In the rows, 128 means zero.
Each path below is one point turned by a fixed rotation once a step. After each direction that follows a path, write how fast that rotation turns it, in degrees per step (0 if it stays still).
Each turn is a multiple of 5 degrees from 10 to 175, or 0.
Each row of a path follows its step; steps can be skipped.
Path 1:
step 0: [126 124 139 112 125 134 139 128 125 124 139 131 120 125 138 136 136 130
 125 130 119 130 120 130 122 121 139 130 124 132 138 133 105 131 116 134
 132 129 146 137 135 134 125 135 136 124 111 130 115 135 127]
step 1: [128 131 129 128 119 116 124 122 128 131 150 114 134 128 116 129 116 132
 124 145 125 133 132 116 125 130 122 121 134 112 134 112 126 125 131 127
 138 131 125 138 118 126 139 128 138 134 131 141 128 134 116]
step 2: [119 125 145 110 131 105 137 134 132 125 130 133 143 137 128 128 132 120
 122 131 139 137 127 126 126 126 135 143 132 126 116 132 136 132 115 129
 123 129 126 115 126 117 130 136 127 117 127 124 117 130 131]
step 3: [121 134 120 134 118 137 134 127 125 123 143 139 128 126 139 131 141 136
 116 135 134 151 122 121 131 118 121 118 136 126 134 133 139 137 118 135
 125 129 129 144 130 125 122 126 122 135 126 120 141 120 118]
step 4: [115 120 125 115 115 125 117 125 124 131 120 128 130 130 127 144 109 126
 129 127 146 121 121 120 130 129 131 132 125 136 135 111 135 122 126 117
 132 147 121 134 126 130 131 132 121 128 142 120 133 126 136]
step 5: [131 112 135 125 130 138 128 139 130 137 137 130 138 116 139 137 139 118
 119 129 127 119 131 121 133 118 133 132 129 125 131 125 112 134 125 141
 122 129 129 117 122 134 110 118 120 116 125 125 127 112 128]
step 6: [134 124 119 130 126 130 132 119 127 146 120 123 132 120 129 118 121 133
 121 133 117 133 112 125 129 132 113 119 124 120 138 112 126 138 119 134
 136 137 123 141 146 124 130 133 134 115 130 137 128 136 134]
step 7: [121 125 138 113 131 114 135 147 126 118 126 132 145 132 114 133 124 130
 136 133 117 126 131 127 148 140 126 128 121 132 136 129 117 127 125 116
 127 137 135 116 133 124 128 128 135 123 131 131 138 118 116]
step 8: [127 139 125 120 135 137 138 123 138 143 136 120 136 129 130 125 136 144
 112 119 125 135 129 115 135 133 129 111 133 121 121 129 142 124 118 129
 113 125 137 123 125 133 135 124 121 127 125 132 117 114 129]
step 9: [127 132 120 130 114 119 138 124 136 121 137 132 130 138 131 129 127 127
 136 118 142 118 124 140 139 130 128 134 118 142 141 110 146 123 118 127
 132 127 130 137 141 121 124 120 137 125 126 130 123 127 126]
step 10: [138 131 133 119 125 119 122 128 117 141 141 141 137 114 118 129 134 126
 122 124 134 117 142 115 120 140 127 129 132 139 136 141 127 122 122 124
 123 127 131 129 124 141 118 120 118 133 126 130 144 125 132]
Directions:
[130 129 126 128 128 125 132 128 124 127 131 127 126 128 125 127 123 129
 126 129 130 129 125 124 134 125 130 130 129 127 129 128 127 127 124 129
 128 130 124 126 129 133 126 127 129 128 123 125 126 126 130]
0
[126 127 125 128 129 128 129 131 135 124 127 132 129 129 130 131 126 132
 128 126 130 131 129 127 132 130 128 125 128 130 129 130 131 130 129 130
 126 126 127 130 126 131 130 125 128 131 131 125 126 130 132]
70
[125 126 126 128 129 130 125 126 129 127 124 126 128 125 129 125 127 129
 125 132 122 125 127 128 135 131 132 128 129 131 127 126 127 130 130 128
 128 128 128 129 128 126 125 129 124 126 126 126 129 129 127]
45
